In the data rows, 128 means zero.
Some points, each followed by its number:
[179 150 106  96  99 103 126 147 134 127 108  97  96 101  94  94  90  95
  85  90  91 113 145 158] 0
[188 166 122 103 100 102 122 141 129 123 107  98  96 100  94  94  91  96
  87  92  94 114 142 153] 1
[113  99  91 111 132 139 120  90 110  97 120 134 136 130 139 150 158 157
 104  80  84  82  90 102] 2
[198 188 154 117  99  98 101 114 133 137 125 108 100  99 114 148 155 119
  97  87  88  93 101 109] 3
[108  93  87  94 105  95 102  92 102 105 100 123 176 209 191 138 112 120
 142 147 147 134 105 123] 4
[118 139 152 139 109  97 113 125 139 153 162 164 185 190 186 163 137 101
  97  89  85  91  97 109] 5
[116 102  87  91  93  86  99 104 113 133 177 205 173 157 138 120 125 148
 160 164 143 131 116 105] 6
[125 148 170 159 148 187 223 223 171 134 115 104 109 114 114 117 114 112
  94  90  86  97 111 110] 7
[132 152 157 138 109  98 111 122 134 146 153 154 172 176 172 153 133 106
 104  96  90  92  97 109] 8
[175 193 161 149 180 200 208 199 133 124 105  94  90 109  92  87  83 108
  76  96  85  88 108 112] 9
[135 154 170 176 152 135 140 196 220 199 137 107  96  91  89 102  94  88
  92  88  83  94 103 110] 10
[105  90  82 105 136 152 120  94 111 106 125 135 150 131 125 130 150 146
 105  83  87  82  94 105] 11
[111 103  95 113 131 161 171 166 161 166 161 147 132 117 107  97 109 124
 150 175 188 179 154 140] 12
[156 143 107 100 108 127 135 135 119 110 106 101 100  93  94  97 106 110
 127 128 119 112 107 108] 13
[121 143 165 157 153 196 234 233 182 146 127 114 117 112 105 103  98 102
  92  96  94 105 114 113] 14
[167 182 204 226 200 146 112 100 101 103 101 101  99  93  94  98 106 120
 147 179 193 173 146 128] 15
[166 153 120 127 145 135 118 111 109 105 103 101  99  95  95  97  96  94
  93  96 116 127 118 113] 16
[167 166 167 155 138 114 111 103 111 112 117 134 149 141 130 131 143 163
 170 155 137 124 106 120] 17
[118 107 102 106 111  96 103  94 101 106 100 123 170 196 180 139 122 137
 156 158 147 128  99 120] 18
[129 139 119 112 108 104 112 117 114 105 115 132 126 153 166 153 145 159
 142 114  91  98 104 104] 19
[111 101  96  92  94  93  97 102 106 105 106 107 107 107 107 107 112 137
 183 180 175 185 185 168] 20
[130 140 160 172 176 169 171 172 157 135 112 109 117 132 146 154 159 162
 151 126 108 105 108 109] 21
[151 139 109 104 112 129 135 133 120 115 115 115 114 107 101 100 105 108
 125 126 122 120 119 124] 22
[123 131 134 159 180 181 159 134 127 135 152 179 197 177 145 121 109 100
  96  88  94  90  93 109] 23
[114 104  82 102  85  94  99 108 103 107  99  96  98 113 134 142 165 167
 156 148 144 144 143 135] 24
New points follow, each followed by the number of its nearest point above.
[112 102  96  94  93  94  99 102 112 127 141 132 119 112 106 104 100 102
 120 134 121 120 144 154] 22
[143 179 207 194 182 174 171 151 139 121 109  98 110 114 124 145 166 152
 139 115 106 100 108 113] 21
[111 101  97  92  93  94 100 102 105 104 104 104 101 103 105 114 126 148
 191 241 255 255 234 193] 20
[103 101  92  91  94 103  91 110 117  96 104 114  94 114 139 168 196 222
 213 200 161 164 150 145] 24
[110 100  99 110 126 110 108 116 133 160 173 175 162 133 118 102 103 119
 154 153 128 120 117 114] 6
[133 142 181 203 197 173 162 132 120 110 101 103 102 118 137 161 166 174
 155 132 116 114 101 120] 21
[114 110 118 136 164 183 187 172 152 130 134 161 167 130 103 106 114 135
 161 178 181 165 147 132] 12
[156 163 136 131 167 178 147 119 114 114 111 116 114 108 109 102  99  97
  94  87  89  93 102 106] 16
[131 148 165 169 145 128 133 182 202 185 132 106  98  92  92 101  94  88
  92  92  95 108 111 115] 10
[116 118 127 156 186 197 186 157 133 115 105 101  99  97 102 113 143 172
 187 174 146 115 107 110] 21
[115 130 130 163 175 189 182 186 173 143 169 160 179 165 159 123 118  97
  89  85  88  92 112 108] 23
[110 113  99 107 102  95 107 127 164 183 160 134 122 128 118 106 109 103
 105 117 129 138 154 148] 22
[114  99  97  95  97  95 105 114 144 175 187 177 150 126 114 116 131 157
 167 151 124 110 100 112] 6
[143 174 182 160 172 169 164 153 128 118 117 119 111 110 100 114 148 169
 162 148 123 102 102 113] 21
[112 103 103 100 102 102 100 106 107 103 103  99 100  97  96 100 123 161
 209 251 255 229 184 151] 20
[117 114 117 130 153 169 174 162 145 125 131 158 161 135 113 113 118 138
 158 168 167 155 140 128] 12
[108  97  94  89  90  91 103 105 110 109 112 136 196 180 151 128 108  88
  95  94 119 153 184 187] 4
[143 157 173 178 172 152 130 124 133 150 178 187 168 144 116 107 106 108
 116 124 132 139 136 135] 23
[112 101  98  91  92  94  98 101 105 107 104 104 108 124 154 198 241 255
 247 212 170 139 121 118] 24
[111 105 113 134 158 152 126 113 109 104 104 102  95  98  96  95  95  96
 101 118 164 224 255 255] 20
[158 167 183 198 175 144 116 104 104 104 102  99  98 101  98  98  95  96
  93  85 100 130 162 177] 16
[185 175 145 113  98  98 101 113 129 132 121 107 100  99 111 142 149 122
 111 112 118 121 123 122] 3
[112 103  96  92  92  95 101 119 164 178 140 111 120 150 170 181 191 182
 153 119 101  97 100 110] 19
[120 117 114 109 107 106 107 120 145 182 198 180 154 129 113 117 128 142
 156 146 127 112 108 112] 6
[123 123 123 131 154 172 178 169 151 129 131 152 156 125 102 105 113 137
 164 172 168 155 140 128] 12
[113 104 104 101  99  97  96 105 106 104 102 100 100  99 103 115 139 169
 212 252 255 227 181 149] 20
[130 139 176 198 193 174 172 142 127 114 108 109 103 110 126 147 156 167
 153 135 122 115  97 118] 21
[115 113 122 143 174 185 172 148 129 116 105  99 100  96 101 119 148 181
 197 187 159 126 117 115] 21
[114 104 106 100 101 100 101 102 105 110 110 111 112 125 146 184 220 234
 223 194 159 132 117 117] 24
[113 106  96  93  91  95  98 104 113 126 145 132 119 111 108 105 104 107
 128 142 125 122 146 154] 22
[111 102  97  96 102 115 136 155 168 163 150 132 120 120 137 162 181 183
 174 161 146 135 128 124] 24
[111 103  96  92  93  95  99 100 106 120 150 150 140 164 185 192 195 183
 158 126 107  99 103 112] 19
[102 110 105 108  96  92 107 128 166 187 164 136 123 128 118 107 112 107
 106 114 124 134 152 148] 22
[177 177 178 159 140 113 111 101 108 104 102 117 129 122 114 125 144 171
 182 167 146 129 107 121] 17
[121 135 154 137 115 120 145 168 173 205 207 166 120  93 104  95 101  92
  92  89  82  94 102 111] 10
[106  89  87  97  90  92 100  94 114  92 100  98 108  96 102 104 122 178
 213 251 255 227 194 176] 20
[141 177 187 168 158 164 171 158 142 123 108 102 102  97  97 101  99 111
 139 162 189 189 179 156] 15
[132 146 190 209 198 172 161 131 121 109 101 102  99 114 136 157 164 172
 153 132 124 123 102 119] 21
[118 127 134 126 111 101 109 128 155 174 179 165 138 119 106 114 132 128
 106  92  85  96 107 105] 8
[121 136 151 126 107 121 152 179 184 218 219 170 117  88 102  94 102  91
  93  90  81  94 104 110] 10
